(in the rows, 128 means zero)
Named turns come first, each shown by rows before and after it. Which turns, in which order, take the first row of each pair that follows to the second? Write the first one first, as in the answered first pair.
mafo:
[133 134 124 120 128 138 124 134 129 135 129 135 157 137 121 138 116  88
 130 155 131 140 133 119 123 131 144 108 105 164 131] => [137 128 122 135 109 131 120 120 138 127 126 142 134 131 110 165 102 129
 105 162 134 138 147 140 111 143 122 120 124 155 116]
[134 149  86 164 133 151  80 127 137 121 147 144 106 127 144 129 116 115
 126 128 142 127 126 102 119 103 161  72 100  88 162] => [140 145  82 162 131 132  70 117 138 129 146 138 109 132 134 144 113 110
 124 140 143 136 126 118 106  88 150  76 105 108 156]
[147 144 133 131 124 113 126 123 127 128 145  94 173 138 115 115 139 106
 131 115 137 140 143 141 132 111 125  92  99 117 121] => [153 138 131 140 113 108 127 109 133 122 141  96 154 140 106 137 134 134
 117 127 143 139 157 161 121 120 113 105 115 114 114]
[145 105 175 126 161 175 164 148 124 161 125 157 161 156 187 101 116 146
 149 135 104  48  74  93 178 138 147 126  74 149 130] => [166 101 151 124 159 121 124 130 130 190 115 142 185 174 158 135 102 117
 147 172 118  69  75 138 137  86 149 138  83 214 110]
fam:
[116 142 131 148 147 122 151 102 119 113 133 130 117 108 126 153 123 155
 140 160 119 135 140 155 114 158 104 130 168 109 137] => [103 149 104 137 152 146 149 107 131 108 148 138 127  99 140 123 115 161
 130 130 111 113 141 109 125 147 123 111 136  86 155]
[154 137 101 153  60 120 194 152 105  97 156 136  88 126 141 174 132 151
  88 129 140 104 167 120 153 150  75  95 162  85 175] => [159 138  83 144  59 117 190 140 112 100 158 132 105 127 134 172 129 151
  76 127 147 107 176 123 140 132  76  90 155  93 171]
[155 131 129 132 134 109 118 175 110 129 141  87 147 143 100  88 129 122
 162 165 145 101 134  99 110 116 140 146 145 141 140] => [156 127 130 132 134 112 117 175 110 129 144  90 140 144 102  83 132 119
 160 164 141 102 131  95 115 120 142 149 146 139 138]
[153 135  62 116 103 124 133 135 153 143 135 124 137 107 142 109 152 141
  81 114 125 127 147  69  65 120 125 107  93  91 116] => [159 121 136 145  98  90 141 133 129 143  95 107  98 125 131 160 157 134
 112 170 131 158 143 142  61 167  93 147 161 125  85]
bavo:
[120 102 131 105 116  78 118 125 144 168  93 107 151 141 111 155 116 149
 180 131 113 137 139  94 118 116 173 136 132 168 176] => [121  97 112 118  99  89 123 106 154 159  98 113 127 133 112 171 103 201
 150 127 113 124 157 100 111 128 159 140 140 141 170]
[139 147  86 122  96 134 147  98 167 109  80 133 101 122 124 159 118 182
  85 164 124 123 143 104 105  71 163 129 101 125 137] => [140 154  83  96 118 128 154 111 149 114  93 122 151 123 131 125 136 126
 115 159 127 128 127  86 119  45 182 115  81 147 155]
[160 142  97 107 105 149 188 131 139 106 141 116 133 136  85 139 166 129
 137 139 111 152 150  67 178 150 150 111 124 133 138] => [165 140 128 119 108 131 164 145 136 119 118 107 120 150  86 154 165 111
 155 167 112 164 129  81 182 157 161 124 139 161 136]
Bere:
[112  98 139 114 135  89 103 100 134 140 146 112 141 135 122 140 146 123
 123 165 106 125 117 117 116  73 159 141 125 155 136] => [105  99 178 115 147 103 129 120 113 132 141 108 140 133 135 128 164 108
 156 163 101 129 107 118 143 109 155 139 134 144 142]
[ 87 114 121 123 145 162 191  96 134 115 123 116 220 121 194 107 189 116
  81 145 126 142 140 120 133 103 167 111 117 112 139] => [ 89 117 102 127 141 158 182  87 144 118 128 118 219 120 188 110 180 128
  66 144 125 140 147 123 117  93 162 109 112 113 136]
[138 145 131 144 156 140 137 133 123 135 100 132 118 146 138 158 130 140
 122 162 150 110  87 147 120 100 135 125 107 158  83] => [138 145 151 144 161 149 156 145 112 126  97 134 117 147 143 149 143 134
 134 155 147 109  83 145 135 117 127 127 112 149  85]
fozun:
[139 142 113 120 146 139 110 106 127 123 167 120 130 142 142 117 130 115
 108 121 132 112 141  89 129 103 128 135 113 132 124] => [137 140 121 118 151 149 123 114 115 121 169 123 129 140 145 107 138 109
 119 113 128 112 141  91 142 118 129 133 115 127 127]
[ 91 145 147 121 136 158 136 158 128 126 137 146 133 129 163  89 138 118
 145 105 115 114 103  64 170 159 143 113 117 106 156] => [102 135 171 113 131 151 181 138 100 111 139 139 133 124 152 105 156 117
 158 120 124 127 129 119 168 187 103 123 150  97 138]
[ 83 152 126 126 111 202 158 184  70 109 144 139 109 132 156  84 151 134
 115 109 103  97 141  36 188 169 150 133 108  13 158] => [ 97 144 150 124 107 194 210 157  39  88 140 128 104 128 141 108 171 138
 125 128 117 119 171 112 178 199  96 149 154  12 130]
[110  99 219 147 114 168 218 123  80  76 139 153  94 131 157 126 147 102
 177 154 128 137 127 149 190 195 141 108 150  99 114] => [134  91 196 162  91 134 200  84  89  82 131 146  82 137 120 177 131 135
 143 184 143 152 155 211 145 170 107 128 178 125  81]
Pairs:
(two turns a pair)
[133 122 165 106 145 182 187 130  94 111 120 136 138 120 114  86 132  93
 139 103 118 123 156 150 149 137 107 112 130  81 127] => [129 122 158 116 135 188 182 119 106 107 120 138 127 113 116  91 127 119
 122  96 113 115 162 146 148 148 105 117 129  64 123] => fozun then fam
[142 146 167 104 126 142 206 134 112  92 136 115 150  97 122 142 160 122
 152 118 140 133 163 188 128 182  74 135 165 111  90] => [145 157  63 101 117 150 150 112 165 106 163 133 171  85 114 125 133 162
  91  80 142 100 168 123  92 101 104 111  99  96 108] => fam then Bere
[107 126 150 140 144 133 135 173 134 122 126 133 128 142 154 103 115 129
 148 108 113 117  93  89 159 145 161 118  98 116 142] => [120 122 148 133 152 104 118 165 122 138 123 118 151 155 136 114 111  93
 162 130 123 136  88 113 136 113 162 121 105 166 132] => mafo then fozun
[149  95 107 122 142 135 134 133  98 123 175  86  98 120 177 139 105 120
 144 109 125 112  99 110 144 144 122 163 134 114 152] => [154  95 105 133 135 120 112 127 103 132 168  81  90 125 171 159  97 124
 135 120 125 115 101 122 127 135 118 173 144 128 149] => mafo then bavo
[152 120 142 119 146 110 153 109  99 111 152 116 148 102 120 129 138 106
 136 138 142 130 144 182 118  93  90 115 142 144 125] => [139 117 162 134 142 134 168 118 106  94 149 129 111  97 135 131 138 136
 133 129 130 119 146 170 138 134  82 116 150 105 124] => bavo then mafo
[108 136 131 113 125 155  87 156 182 129  78 139  97 118 148 137  90 163
 115 116 112 103  88  93 156 134 147  99 107 115 138] => [140 135 104  90 122 102  95 118 166 140  84 118 141 126 106 164  94 137
 111 150 134 144 114 176 109  76 115 105 133 175 105] => bavo then fam
[ 89 134 117 165 153 110 143 132 113 144 113  66 102  92 145 129 129 128
 181 163 145 130 142 139 106 152 134 144 179 155 105] => [ 91 135  96 175 149 106 109 138 133 158 113  67 102  97 143 129 113 138
 163 162 142 123 139 115  93 128 149 143 162 160 110] => fozun then fozun
[169 119 144 140 120  87  73 156 139 153 113 146 170 140  68 102 140 153
 148 141 158 119 102 164  92 155 161 155 132 159 159] => [158 121 161 132 134 106  83 173 136 149 113 142 175 139  82  79 150 138
 163 126 146 116  89 137 116 166 173 150 124 150 171] => fozun then fozun
[102 120 146 131 158 135 121 164 126 138 118 125  94 128 125 115 122 131
 139 136 112 124  93 102 160 145 170 134 116 113 144] => [116 116 157 135 149 113 120 149 118 140 108 114  90 138 110 143 123 121
 146 169 125 142 105 152 141 140 153 149 141 140 123] => fam then fam
[112 114 135 152 107 129  93 135 155 124 114 127  93 141 142 151 100 163
 103 142 139 114 131 156 124 114 106 172 144 124 138] => [114 117 111 146 111 126  76 138 165 131 120 129 114 145 142 142  99 159
  95 134 136 107 129 133 116  86 122 165 125 131 145] => fozun then fam
[124 133 180 128 165 134 124 165 117 114 123 137 123 130 153 103 150  82
 163 130 122 130  87 115 152 151 146 120 129 133 139] => [133 127 179 128 156 112 137 144  99 114 121 127 125 133 138 129 156  83
 162 151 130 150 103 167 135 148 116 136 155 153 115] => fozun then mafo
[ 92 130 186 127  92 193 140 146  65 100 134 114 105 128 126  80 107 115
 146  99 147 117 131  84 186 173 153 105 136  54 193] => [110 143 101 103  98 162  92 126  90 124 150 113 162 134 106  66  90  92
 120  96 157 119 129  64 144  74 184  91  93  96 205] => Bere then mafo
[128 141 145 133 131 148  97 147 161 117 117 130  81 145 122 148 108 158
 100 141 123 131 140 124 116 153 123 112 151 125 123] => [120 146 168 117 145 162 134 162 137 105 122 128 102 141 139 117 125 127
 129 127 120 135 131 114 144 173 126 104 149 114 136] => mafo then fozun
[130 140 107 105 130 134 199 128 107 104 157  97 133 118 144 101 153 102
 127  94 112 133 131 112 125 117 133 134 136 111  93] => [138 133 134 111 131 109 178 127 106 115 142  89 131 133 133 125 153  80
 141 128 120 152 122 144 113 111 128 150 158 153  79] => fozun then bavo
[133 126 122 115 119 129 178 111 118 116 143 123 144 119 131 128 142 119
 132 125 129 130 156 161 129 156 104 128 143 112 114] => [138 127 114 109 122 117 166 111 117 121 143 116 155 122 122 129 135 114
 125 130 133 136 157 165 123 134 105 127 140 127 108] => mafo then fozun
[137 120 135 142 134 111 118 149 142 136 117 130 108 136 112 138 116 128
 139 141 136 143 130 148 119 126 138 143 145 147 110] => [127 124 116 129 136 143 153 142 137 109 138 144 120 121 130 108 131 148
 129 101 123 129 147 121 135 140 134 124 129 100 125] => mafo then bavo
[ 86 132 178  84 129 148 140 144 119 161 118 130 161  88 101 109 115  84
 146 132 127 107 152  93 142 143 162 119 113 134 155] => [ 82 121 202 108 122 140 113 145 131 166 100 129 125  96 103 144  99 105
 138 154 123 108 148 110 135 168 162 139 134 141 144] => bavo then mafo
[156 167  99 115  58 135 136 111 124 114 130  67 179 107 129 161  91 154
 111 120 138 150 132 130 115 108  95 115 106 147  85] => [140 171  97 110  72 150 122 134 134 120 132  71 183 108 144 133  86 145
 119 102 128 135 112  76 132 109 126 101  77 138 110] => fozun then fozun
[123 124 176 140 124 119 143  85 105 113 125 140 137 153  90 168 117 127
 135 143 188 146 127 185  66 125 131 117 186 169 120] => [117 130 154 135 114 152 182  70 107  88 149 155 138 134  97 151 123 158
 116 113 185 129 149 174  70 137 113 106 178 123 125] => Bere then bavo
[135 114 163 152 106 128 119 134 118 116 116 129  87 113 124 193 132 167
 115 137 113 124 129 143 133 158 105 128 164 126 113] => [132 126 153 119 141 116 107 163 107 138 122 114 150 129 133 146 141  78
 154 132 118 129  92 101 144 110 149 103 129 164 140] => mafo then mafo
[153 122 150  86 122 112 184 102 107 127 135 132 173 130  91 107 134 102
 138 135 127 161 151 197  99 115  80 149 146 149 106] => [137 133 174  83 149 118 153 148 111 147 124 124 180 146 115  81 135  56
 171 131 121 155 104 137 126 107 134 137 123 171 135] => fam then mafo
[125 147 147 107 160 134 118 151 117 178 139 103 157 115 108 115  81  58
 146 137 121  97  84  93 129 154 155  88  98 136 111] => [126 142 169 116 159 124 122 161 112 180 128  97 146 122 109 128  84  61
 158 151 118 103  84 110 131 169 146  99 114 141 103] => fam then fam
[118 170 103 133 127 152 124 100 143 129  88 138  98 108 137  94  99 203
  60 134  87 115 134 101 142 151 156 132 107  92 175] => [121 178 135 103 161 148 147 128 103 139  90 120 140 117 149  51 132 117
 122 137  89 132 106  90 166 147 181 114 103 115 190] => fozun then bavo
[151 133 155 172  99 100  97 111 119 146  66 124  75 145  95 163 123 136
 127 139 117 141 134 142 109 158 106 150 173 183 139] => [131 137 153 176 104 137  95 132 137 137  69 143  56 134 122 141 120 158
 120 108 106 112 121  89 134 181 127 138 149 144 158] => fozun then mafo
[122 124 146 148 121 133 107 170 138 141 109 132 109 138 144 125 110 118
 138 120 102 118  97  97 153 132 156 130 109 137 130] => [132 121 157 134 127 107 116 163 120 146 107 115 129 146 129 133 121  87
 156 140 111 134 100 136 139 118 148 136 126 165 119] => fozun then mafo
[143 121 145 135 150  81  87 121 118 118 119 110 137 132 113 154 129  92
 125 161 135 147 112 148 100 110 120 143 146 187 127] => [116 123 190 140 155 131 128 152 105  96 119 123 114 121 148 117 149  96
 150 132 115 130 100 109 152 177 130 135 142 129 147] => fam then fozun
[153 112 147 132 111 153 170 107 111  96 145 138 107 113 118 148 149 149
 118 111 122 131 184 189 121 170  88 132 152  81  98] => [159 129 128  92 147 121 140 134 100 132 150 116 186 138 116 105 159  45
 161 120 137 150 142 163 118  95 136 110 120 154 121] => mafo then mafo
[145 103 161 160 114  93  85 142 135 148 105 123  96 149 125 165 116 137
 120 183 133 133 117 161 126 140 120 164 175 153 110] => [131 104 188 156 132 113  95 169 129 146 103 128  94 151 147 141 122 122
 136 171 126 126  95 130 155 159 139 155 163 143 127] => fozun then Bere
[145 121 126 138 130 111  70 152 128 143 115 130 139 146 105 120 115 134
 123 138 129 111 108 118  94 112 141 143 100 146 129] => [135 121 133 151 123 133  82 156 136 132 115 142 113 133 117 116 112 161
 116 124 123 100 112  98 108 143 136 141  99 112 131] => mafo then fozun
[172 131  71 159  58  89 135 145 143 133 118 155 159 146 127 118 100 127
  75 169  96 121 142 152 110  80 155 115 120 122 103] => [154 139  97 148  75 121 152 182 135 127 123 161 169 143 156  79 124  95
 105 142  83 111 123 100 154 105 183  94  97  98 130] => fozun then fozun
[121 128 101 126 134 119  94 137 133 130 120 159 161 115 125 142 110 126
 140 100  98 102  67 111 137 124 126 103  76 109 148] => [122 126 134 118 144 122 134 144 104 116 116 153 165 119 128 133 132 108
 166 100  95 109  68 129 154 150 116 106  95  99 153] => Bere then fozun
[120 145 156 125 135 130  84 148 137 139 134 124 153 133 139 120 144 121
 153 135 132 126  70 145 148 121 162 130 158 206 149] => [114 142 110 142 102 157  79 118 172 124 147 145 118 114 143 133 122 208
  96 109 127  96 103 130 132 132 144 131 148 154 145] => bavo then fam
[116 150 159 116 133 123 151 161 117 145 108 135 121 151 181 103 115 132
 120 116 130 112  90  92 199 133 157 107 134 111 152] => [126 146 174 121 119 121 182 141 101 127 110 135 102 147 174 126 123 157
 114 127 135 123 116 141 195 159 119 124 166 101 129] => fozun then bavo
[123 143 139  94 151  92  97 137 102 137 163 133 194 141 120  80 132  57
 130 121 134 159  76 163  96  89 180 125  95 169 123] => [120 132  91 129 107 122 107  89 141 105 182 162 130 110 113 117 101 197
  47  93 128 126 139 177  73 124 127 133 111  83  97] => bavo then bavo
[136 135 152 107 140 120 157 128  96 130 123 119 141 126 137 130 143 105
 151 130 139 132 132 154 130 132 104 134 151 142 117] => [133 128 146 126 126 132 154 118 109 120 123 125 114 118 137 140 137 144
 127 123 136 121 143 154 127 151  89 138 151 111 115] => fozun then mafo
[111 120 164 128 119 111  82 183 136 153 120 126  96 155 137 145 107 109
 154 141 112 129  98 120 122 150 166 129 141 145 131] => [115 127 101 118 119 124  71 165 156 156 144 136 117 141 134 128  98 132
 117 107 113 111 111  85 105 109 174 104 105 128 142] => mafo then fam
[135 137 142 152 124 111  94 138 133 139 120 121 126 143 127 148 129 122
 134 141 131 141 114 136 118 117 135 144 136 162 122] => [128 134 120 161 114 132  96 125 151 134 127 136 115 132 133 148 121 162
 107 116 120 125 132 124 121 126 122 141 127 126 122] => fozun then bavo
[147 121 143 136 110  98 149 105 109 114 130 111 131 119  99 156 137 152
 127 146 135 150 144 191 115 154  88 159 160 122 100] => [145 133  72 115 114 107 129  93 134 123 159 118 176 114  99 120 127 149
  97 110 135 132 148 135 101  87 118 129 104 120 122] => fozun then bavo
[113 123 151 157 163 144  90 152 133 157 119 128 132 146 120 125 132 131
 160 129 118 141  91 106 139 121 157 154 119 139 172] => [121 122 176 145 162 146 138 145 104 139 120 120 130 142 110 135 152 121
 176 136 122 156 108 150 145 150 123 161 150 131 157] => fozun then fozun
[129 121 162 158 127 131 114 132 111 134 104 124  87 136 138 140 133 130
 131 160 122 145 122 138 139 153 117 150 156 126 117] => [125 128 158 144 140 125 110 151 104 144 105 121 117 141 141 118 144  93
 148 154 123 147 101 119 143 133 140 139 137 144 128] => mafo then mafo
[139 127 131 158 127 101  40 139 166 162 108 123  88 158 126 151  93 149
 123 158 129 132  93 117 106 109 162 156 119 170 129] => [146 137 109 132 136  96  44 136 163 169 128 119 130 158 114 129 101 118
 129 151 130 133  96 111  99  72 171 137  96 181 133] => fozun then fam
[113 114 193 155 121 136  79 178 131 124  91 124  52 146 142 166 102 142
 162 155 121 127  84 111 150 182 145 165 145 141 111] => [144 111 141 132 117  89  73 135 131 139  98 113  93 151 101 197 103 132
 141 181 142 155 115 174  91 116 120 170 158 187  82] => fam then fam
[120 114 111 125 108 165 142 122 140 111 139 139 117 136 143 105 108 156
 117 118 101 104 114  93 125 143 133 135 102  96 139] => [136 112 119 113 117 113 109 119 129 139 122 121 145 156 120 125 106 105
 139 160 116 134  98 130  97  97 143 148 114 168 127] => bavo then mafo
[105  94 113 146  87 175 143 115 140 114 120 152 118 127 163  62 119 188
 120  99  79 129 155  99 161 163 131  95 112  82 179] => [111  83 183 168  99 136  98 150 132 145  78 136  90 158 158  99 119 143
 167 153  86 154 109 122 166 180 151 125 149 143 173] => bavo then bavo
[141 131 140 130 122 113 156 110 101 117 118 128 144 134 129 139 132 114
 133 140 129 132 129 180 130 126  95 149 142 138 106] => [133 143 128 121 142 112 132 133 113 134 118 125 167 137 141 108 130  81
 144 126 126 126 100 131 141  96 134 132 110 148 131] => fam then mafo
[104 133 135 137 131 149  92 151 146 156 139 146 129 136 139 103 125 109
 139 114 107 117  88  66 140 125 179  94 100 137 148] => [134 117 105 147 100 110  92  93 151 154 138 143 119 136  96 164 108 156
 100 150 126 135 132 155  80 101 126 119 136 160 102] => fam then bavo
[140 129  96 116 118 117 109 134 131 148 131 124 154 126 141  93 113 109
 100  68 130 130  92  70 121  91 155  86  90 121 160] => [155 119  93 127 106  77  83 116 137 160 116 116 148 135 112 137  99 114
  87 102 140 145 107 117  89  68 139 108 117 158 138] => mafo then bavo
[149  71 157  99 103  90 150 117 120 125 124 134 164 107 164 142 133 113
 167 139 125 151 141 157 122 145 110 116 117 167  65] => [133  74 160 103 102 123 172 119 123 109 130 146 144  97 182 125 138 144
 163 109 113 128 145 127 144 176 111 109 110 121  74] => bavo then mafo
[104 114 177 182 112 132 133 153 156 136 135 136  89 128 157 128 132 152
 147 142 161 132 100 109 156 156 127 187 167 141 177] => [126 120  87 153  95 117 159  97 161 120 173 134 146 112 118 126 135 171
 103 127 176 137 155 151 104  86  87 170 156 143 156] => bavo then fam
[131 107 116 117 101  81  71 164 149 111  96 126 115 117 144 164  72 178
 130 193 110 159 105 176  67 107 132 192 157 171 154] => [131 131  66  56 123 102 121 164 128 102 138 122 209 106 151  87 105 118
 147 141 111 154 107 133  78  53 151 142 106 158 181] => bavo then bavo
[154 150 132 110 135 157 151 122 132 105 110 108 148 128 154 136 160 122
 139  98 131 127 160 123 156 182  99  99 140  87 140] => [168 141 150 111 133 123 136 117 123 115  95  96 151 146 141 167 159 107
 147 130 139 146 160 163 139 171  90 114 159 121 123] => bavo then fozun
[112  90 159 190 111  98 126  88  99 106 149 115  56 130 110 171  83 114
 105 188 129 157 168 193 112 194  99 122 137 139 104] => [ 95 117  99 150 150 125  91 129 126 130 175 118 135 129 142  81  85  48
 115 135 122 124 120  66 133 118 185  68  41 140 170] => fam then mafo
[132 121 122 135 105 130 136 113 116  99 139 151 139 112 132 136 149 164
 118 118 113 122 150 131 126 157 117 154 133 121 117] => [121 127 158 132 128 120 117 142 107 117 123 143 152 125 137 127 153 115
 151 134 117 128 118 113 146 160 148 152 127 151 132] => mafo then bavo
[148 127 124 104 122 153 164 103 130 108 133 144 142 123 155  76 119 120
 144 125  89  61 113  74 134  89 133  79 132  90 119] => [153 116 184 117 130 125 166 119 102 120 106 130 130 144 147  99 131  82
 180 161  97  90  90 116 143 120 135 103 168 132 104] => fozun then bavo
[ 83  93  93 130 171 181 151 163 122 167  97 127 103 133 126  96 129  51
 138  81 101 106 135 112 169 159 144 111 133 112 166] => [113  86  69 140 151 119 116 125 128 190  84 112 103 149  78 153 110  56
 114 129 119 133 157 191 109 117 114 138 172 172 125] => fam then bavo
[143 115  95 118 160 216 138 131 129 120 154 163 173  88 129 105 139 106
 117 128  89 113 147 163 161  75 125  79 113 127 143] => [147 114  81 118 157 194 117 122 133 135 152 157 173  97 121 121 128 104
 111 142  92 119 143 174 143  51 134  80 116 156 133] => mafo then fozun
